In the rows, 128 means zero.
One turn or mirror swaps these rows in pairs. Which row does each one swap with?
The rows were stretched afterwards, more along some directions than others.
K_317: [128 181 122 100 165 128 169 124 112 107 155 135 118 122 110 143 124 109
 137 112  83 134 133 156 179 142 135 138 129 136 126]
K_334: [151 122 137  96 127 108  95 141 110 170 123 124  90 148 124 188 155 138
 109 129 109 110 114 124 117 109 148 127 136 131 134]
K_178: [132 170 123 108 114 136 170  93  96 128 110 130 103 107 120 120 141 124
 129 102  91 104 150 114 158 179 144 141 115 165 106]
K_616: [ 94 164 142 157 156 178 170 140  75 117  86 117 162 100  94 103 102 124
 150 111 118 142 157 135 122 118 133 105 119 183 131]
K_691: [125 117 103 166 113 134 140 125  67 114 130 115 148 103 121 142 106 138
 132 151 178 134 134 108 160 153 162 105 148 161 114]
K_464: [ 93 186 168 132 145 154 129 152 109 173 117 130 136 153 126 135 140 121
 120 124 100 101 124 103 141 119 108 100 123 150 140]
K_941: [121 130 149 144 136 138 119 129 125 130 111 136 151  90 137 135 130 128
 139 109 137 144 147 139 127 129 136 138 140 136 125]
K_208: [128 165 130 102 100 131 109 126 117 134 121 113 104 110 116 140 120 133
 102 111 122 114 140 109 122 136 134 128 146 149 135]
K_283: [ 92 170 138 165 163 174 168 132  93 137  83 122 158 109  99  96 110 123
 145 110 144 147 161 138 122 125 118  99 134 179 135]
K_412: [113 157 125 149 143 163 144 105 106 126  83 130 152 111 149  86 122 141
 145 107 144 127 132 104 183 176 123 107 128 154 107]
K_758: [ 82 181 150 126 145 152 124 146  97 161 117 111 113 145 122 133 140 105
 113 131 101 110 127 112 129 123 118  91 122 165 137]
K_718: [127 186 116 151 153 151 181 136  88  87 157 140 137 140 102 115 130 121
 128 134  88 142 125 149 154 137  98  67 150 155 128]
K_724: [130 145 108 163 160 194 155 141  93  81  72  74 141 109  92 102  97 138
 144 107 134 150 139 164 109 118 150  92 129 185 146]
K_115: [144 126 135 152 161 114 142 145 110 125 107 133 122 114 154 143 131 134
 141 110 141 137 114 132 132 143 150 150  96 126 130]
K_124: [136 144  84 135 111 147 170 130 103  74 129 110 130 126 135 115 117 128
 143 125 149 123 130 130 180 172 158 104 132 150  96]
K_511: [141 158 123  92 127 129 115 134 113 122 131 107 107 110 117 160 125 136
 120 109 126 109 135 103 118 135 153 137 148 147 134]
K_570: [ 84 191 158 114 140 140 117 143 102 168 121 130 121 155 123 136 143 112
 107 126  84 112 123 113 147 124 126 105 127 159 138]
K_565: [109 189 123 151 154 149 174 138  87  93 145 130 151 133  93 131 138 115
 132 128  83 140 130 136 151 135 111  72 153 164 128]
K_540: [116 142 127 137 177 155 142 164 108 101  97  92 128 137 120 140 135 125
 130 108 115 153 118 140 100 101 128  73 140 140 146]
K_516: [138 161 127 100 138 118 162 105 133  97 147 120 110 140 120 133 132 132
 137  93  85 128 124 148 189 138 163 146 125 128 123]
K_769: [154 123  78 117 137 137 162 121 116  59 131 120  97 136 125 106 113 128
 139 123 124 132 135 149 158 171 163 110 123 149  96]
K_989: [120 137 154 126 144 129 122 122 122 130 114 129 125  81 147 132 133 132
 132  97 119 147 134 149 129 127 134 152 144 135 125]
K_421: [118 134 122 130 156 156 132 146 103 100 106  99 113 145 119 130 139 128
 129 122  90 150 121 128 119 115 130  71 155 140 132]
K_29: [136 143 106 181 182 190 155 159 111  87  79 103 131 111  97 101  91 131
 143 122 138 150 138 159 134 131 130  87 139 156 137]
K_988: [ 91 193 161 124 145 151 131 156 103 170 114 123 131 147 123 138 142 112
 111 122  96 107 121 113 130 125 102  94 118 157 142]
K_432: [142 160 120 103 126 140 108 132 108 122 122 104 111  94 106 150 113 139
 116  97 129 124 149 103 115 125 151 144 142 151 133]
K_961: [129 127 155 111 149 125 100 157 112 173 111 127 114 156 130 187 151 126
 121 148 124 101 102 119 112 116 134 109 139 111 143]
K_351: [118 188 109 160 159 159 179 138  71  80 150 132 146 131  94 119 116 122
 130 140 104 145 132 139 151 136 114  58 156 166 132]
K_607: [138 117 139  97 127 108  93 146 111 167 123 123  94 149 123 189 152 133
 114 134 106 110 113 107 118 117 153 123 142 118 144]
K_171: [139 154 120 127 180 184 157 150 148  97  74 109 139 115 114 102 121 119
 175 112 146 123 110 169 127 157 126  96 124 145  99]
K_578: [117 189 121 148 160 155 174 130  82  90 149 135 149 131  95 133 130 117
 132 134  83 139 125 127 151 136 107  68 155 155 125]
K_419: [141 130 143  94 119 108  99 144 122 177 131 138 100 153 120 190 162 131
 110 136 100 108 112 125 131 127 129 131 139 119 131]
K_593: [144 153 136  96 131 123 115 150 131 117 130 104 101 108 110 153 120 131
 116 107 133 116 128 120 112 119 144 133 139 140 141]
K_44: [136 158 134 107 179 165 150 147 154 103  73 107 133 122 116 113 137 120
 173  95 126 127 114 165 134 154 133 101 118 143  99]
K_408: [127 150 130 133 174 109 110 145  87 128 137 126 100 144 104 173 133 128
 107 125  82 153 131  95 107 106 144 120 123 138 153]
K_14: [117 145 125 160 129 155 152  97 114 126 102 148 145 115 153  90 136 135
 146 114 123 122 140 103 187 184 107 109 127 145 100]
K_347: [116 125 144 131 149 135 131 126 134 119 119 139 136  93 142 129 125 133
 137 119 123 149 135 157 142 141 119 130 160 143 122]
K_919: [125 118 112 163 141 146 139 124  73 113 129 107 140  93 118 142 100 143
 136 157 186 131 123 105 150 148 161 113 165 150 113]
K_924: [130 124 110 157 137 143 131 116  67 110 122 109 146 114 115 148 109 140
 135 157 166 125 126  84 158 156 150  88 154 148 107]
K_467: [144 149 114 167 192 203 159 154  93  88  76  98 143  96  86  98  85 133
 156 111 125 156 139 156 105 119 115  86 138 169 141]
K_229: [119 131 146 134 140 123 129 128 138 106 123 137 127  90 131 125 128 125
 132 118 123 150 134 161 135 136 129 136 151 143 120]
K_301: [147 144 134  96 133 128 103 124 103 125 129  95  97  98 123 159 127 134
 115 106 123 115 132  91 113 124 155 131 140 132 136]
K_330: [120 169 129 105 167 119 152 125 129 104 141 115  97 130 113 148 135 107
 128 112  78 133 124 143 192 145 154 129 131 126 118]
K_264: [123 165  95  99 155 151 162 109  82 111 109 127 111 112 108 122 116 131
 132 119 115 120 159 118 147 153 144 126 126 154 140]
K_55: [133 175 103  92 138 143 161 103  75 106 111 117 111 107 111 132 132 129
 125  89  93 125 160 109 145 151 141 140 120 163 136]
K_204: [133 138  76 141 114 141 168 116 108  79 125 132 111 131 132 107 112 122
 129 136 130 129 144 149 187 185 155 105 126 156  94]
K_121: [ 97 153 143 136 127 126 141 122 122 137 116 150 132  85 153 123 122 125
 120 121 111 146 143 156 140 154 103 137 152 143 127]
K_552: [115 139 134 140 167 150 153 157  95  98 106  96 140 141 117 136 133 121
 133 103 108 154 125 138 108 102 127  72 131 150 145]
K_547: [142 152 136  97 124 135 121 147 119 122 137 101 105 109 113 154 109 135
 118 112 125 107 127 111 123 128 142 128 143 150 130]
K_417: [120 133 161 142 136 136 133 126 126 120 109 126 150  87 144 128 132 135
 150  97 125 139 128 138 131 136 135 139 147 145 113]
K_936: [113 151 121 149 154 156 147 100 116 117 107 148 134 116 143  79 122 134
 142 128 121 137 136 121 184 185 106 103 136 149  95]
K_278: [106 157 102 113 128 145 137 140  87 112 141 120 103 125 105 117 123 111
  86 126  94 158 138 160  94 102  99 106 145 176 158]
K_969: [152 123 134 103 127 117 114 151 109 151 116 124 101 149 127 175 143 141
 113 135 123 108  98 131 107 111 152 124 139 124 145]
K_897: [131 120 101 167 138 148 133 130  65 114 131 103 131 106 109 129  96 143
 127 162 184 143 123 120 149 140 139  86 160 161 115]
K_312: [127 173 115  95 141 154 155 104  88 139 110 114 112 118 108 144 127 129
 120 105  99 113 152 114 138 138 120 118 133 161 143]
K_720: [108 151 126 145 152 164 142  97 105 123  91 128 137 109 147  94 130 134
 144 125 124 122 136 103 179 182 119 105 132 158 100]
K_90: [106 149 127 164 152 183 172 120  99 116  97 121 142 100 105  80  84 124
 151 124 141 141 152 167 142 135 123 106 134 186 108]
K_806: [139 135 134 131 184 115 118 165 111 119 105 126 106 130 143 153 117 128
 134 140 155 129  90 137 130 123 154 139 114 113 133]
K_618: [ 98 148 153 128 122 124 126 115 128 133 115 128 130  92 148 116 125 124
 123 113 138 143 132 152 147 141 126 132 150 143 122]
K_671: [150 131  81 129 129 134 162 120 123  55 136 123 103 126 126 110 116 130
 139 123 119 135 133 144 171 176 167 114 130 146  81]
K_645: [136 159 124 117 181 175 155 146 149  90  77  99 132 119 107  94 130 118
 171 102 131 138 119 172 128 154 122  90 120 155  96]
K_7: [123 157 127 135 183 114 100 154  80 122 126 131 119 148 100 185 126 131
 105 145 100 150 118  87 118  99 134 108 143 127 159]
K_376: [124 112 139 148 169 133 137 137 115  94 137  95  88 132 101 112  93 124
 127 146 153 132 108 141 130 118 155  79 127 152 121]
K_921: [107 159 136 152 172 176 164 143  93 108  91 117 141 106 102  83  94 123
 151 102 132 154 153 160 118 110 130 117 124 175 131]
K_394: [122 125 138 127 121 119 139 135 141 143 108 150 135 144 121 173 162 118
 118 120 118 112 139 150 135 147 127 121 106 143 146]
K_15: [143 125 156 101 113 123 102 142 124 174 106 127 120 129 119 203 164 137
 123 119 102  94 116  94 116 135 149 150 139 119 128]
K_314: [105 145 134 135 177 153 135 152 100 116  98  86 115 148 116 132 125 121
 124 115 109 150 120 126 120 100 127  60 142 140 145]
K_117: [151 124 100 111 101 138 158 109 146  84 127 133 112 102 130  68 107 130
 137  91 129 142 133 160 155 162 125 153 119 153  84]
K_930: [137 117  96 155 142 138 124 124  75 118 128 108 133 114 109 137  98 147
 129 149 186 144 135 119 149 126 154  96 155 164 114]
K_298: [119 171 126 104 128 133 122 133 114 129 127 108  99 101 116 133  95 133
 108 118 119 124 141 108 121 137 125 124 151 150 130]
K_784: [126 127  95 144 128 134 134 117  83 100 121 110 149 114 100 139 104 141
 133 143 169 148 134 112 153 141 170 107 154 167 106]
K_489: [145 151 116 124 175 171 160 146 154  89  81 109 127 118 114  93 124 124
 175 107 138 120 113 168 137 165 134 103 125 146  93]

K_115 is swapped with K_408
K_618 is swapped with K_208
K_394 is swapped with K_376
K_264 is swapped with K_616

One turn or mirror swaps these rows in pairs. Which row does each one swap with?
The rows were stretched afterwards, more along some directions than others.
K_598: [165 113 122 143  97 110 141 107 118 113 135 107 156 145 142 145  89 162
 121 137]
K_73: [ 85 131 123  83 106 140 141  97 105 137 109 114 152 137 150 130 116 133
 109 103]
K_342: [171 109 137 155 142 112 124 117 138 103 143 131 154 121 108 127 144 132
 114 168]
K_160: [155 124 127 150 108 115 145 111 115 114 123 120 154 141 140 148  99 168
 125 132]
K_715: [115 113 132 123 115 144 138 137 136 160 117 147 115 144 113 115 131 114
 135 146]
K_151: [ 76 120 107  98 100 129 133 104 120 139 104 112 141 135 133 135 113 121
 110  97]
K_336: [123 110 128 123 127 134 140 132 135 159 112 141 114 146 101 109 152 118
 122 155]
K_690: [115 113 127 133 121 135 137 124 139 157 112 144 112 136 101 107 137 110
 122 150]
K_956: [164 130 128 144 119 121 145 105 113 111 122 121 152 141 140 141 101 163
 126 127]
K_907: [164 133 134 164 136 113 132 128 133 112 139 128 148 122 118 144 140 138
 117 161]
K_868: [ 77 126 122  91 107 134 130 102 110 142 106 110 133 129 123 123 134 125
 120 110]
K_952: [117 102 129 129 112 138 137 120 126 160 119 141 128 137 102 109 134 126
 123 154]
K_612: [158 110 115 137  99 109 149 120 124 126 124 116 168 139 146 148  94 161
 119 119]
K_153: [163 119 119 158  91 128 142 119 118 122 133 118 149 148 152 141  83 166
 133 135]
K_841: [124 104 125 133 128 138 139 127 140 153 120 147 113 140 102 114 129 115
 118 150]
K_443: [ 84 129 119  97 108 133 139 118 116 144 113 115 153 139 154 143 110 130
 113  87]
K_575: [163 132 128 130  97 123 153 112 108 115 130 120 152 132 145 144  96 172
 124 130]
K_889: [170 128 135 172 141 117 125 128 138 114 133 133 136 126 100 146 136 138
 119 161]
K_268: [121 121 129 135 122 136 145 122 134 150 123 142 127 129 108 111 135 108
 119 158]
K_922: [157 127 132 138 117 125 136 116 113 116 116 123 133 149 134 131 109 164
 141 134]
K_971: [148 119 123 122 106 123 153 111 113 114 126 121 159 146 162 150  86 162
 123 124]
K_451: [163 124 140 155 135 109 119 125 142 112 141 121 151 126 102 134 131 130
 122 166]
K_158: [114 131 131 128 126 133 143 131 139 164 106 150 110 133 110 114 142 111
 122 141]
K_542: [123 109 133 127 129 135 140 123 127 160 117 140 122 142 114 106 146 117
 123 153]
K_996: [ 78 117 112 102  99 127 128 107 119 141 108 115 135 129 135 136 112 116
 108  97]
K_687: [ 75 121 109  97 106 133 135  95 115 134 110 117 135 129 131 131 114 119
 101 106]
K_36: [126 103 126 141 121 129 130 128 139 157 116 149 113 138 105 116 127 106
 121 149]
K_205: [130 114 133 130 133 133 140 132 133 162 112 145 116 136 101 113 148 117
 120 154]
K_350: [130 118 130 120 135 129 149 136 127 161 112 143 117 133 122 121 142 114
 112 148]
K_610: [164 134 129 148 144 107 125 130 142 119 122 131 122 119  90 138 145 120
 117 164]
K_100: [178 118 134 158 136 111 126 124 136 107 143 123 135 125  95 145 127 133
 112 165]
K_741: [ 83 118 100 102  96 124 132 106 134 131 107 117 140 140 136 133 113 104
 102 101]
K_854: [162 117 123 145  94 116 130 106 107 105 137 125 150 132 154 144  90 166
 110 131]
K_404: [175 124 132 160 144 111 129 123 132 116 139 120 143 117 103 139 130 132
 122 163]
K_608: [164 120 135 156 142 110 131 124 156 108 136 132 140 129 103 135 137 115
 115 166]
K_768: [113 107 125 127 130 125 142 121 134 168 108 141 115 130  93 110 142 117
 125 157]
K_494: [165 125 130 169 151 115 132 121 138 115 135 128 145 122 101 145 121 137
 112 162]
K_640: [ 82 116 122  90 119 132 129 106 120 137 109 110 137 144 138 126 121 122
 118 100]
K_891: [172 126 138 166 141 100 128 128 138 105 142 122 130 122 105 123 151 131
 119 175]
K_796: [ 83 106 109  90 108 134 132 103 122 146 103 119 144 141 122 129 132 127
 118  97]
K_588: [ 81 119 110  89 116 128 140 110 123 140 105 109 137 143 130 135 131 127
 109  99]
K_696: [163 112 118 127  99 129 144 103 106 107 134 109 159 145 148 143  91 172
 117 139]
K_738: [154 121 123 135 102 113 148  97 106 109 128 120 149 130 151 130  97 163
 123 146]
K_239: [123 112 127 127 120 141 141 131 132 159 114 142 118 136 105 113 135 116
 120 146]
K_731: [ 72 118 123  84 108 133 134 111 131 139 107 114 145 142 132 129 124 123
 114  99]
K_641: [179 112 146 166 140 101 124 118 137 102 141 120 141 114  97 125 128 121
 117 178]
K_197: [161 128 151 149 157 112 121 125 136  97 133 125 136 120  94 138 140 132
 111 158]
K_28: [171 127 134 178 142  98 124 110 143 115 135 127 155 114 107 141 135 130
 105 150]
K_864: [166 118 121 134 110 113 147  97 116 111 126 117 159 138 132 138  94 167
 113 139]
K_380: [158 136 114 143 120 124 155 110 101 117 124 129 141 141 136 148 103 175
 125 140]
K_650: [160 134 128 147 100 113 146 104 112 108 125 130 153 133 146 140 103 162
 117 139]
K_752: [123 136 127 131 125 134 142 129 141 151 113 150 108 137 102 116 141 110
 116 151]
K_22: [ 77 116 121  88 117 140 133 112 114 143 105 116 141 141 136 130 124 128
 118 100]
K_466: [ 71 125 113  92 113 140 135 120 125 145 105 123 144 144 138 137 122 125
 117  90]
K_267: [159 109 132 172 145 115 122 130 147 113 137 127 146 120  97 143 122 136
 112 153]
K_811: [ 76 123 121  91 110 132 128 109 118 142 104 109 138 135 130 126 120 118
 114 105]

K_451 is swapped with K_575
K_151 is swapped with K_205
K_741 is swapped with K_350
K_158 is swapped with K_466
K_891 is swapped with K_854

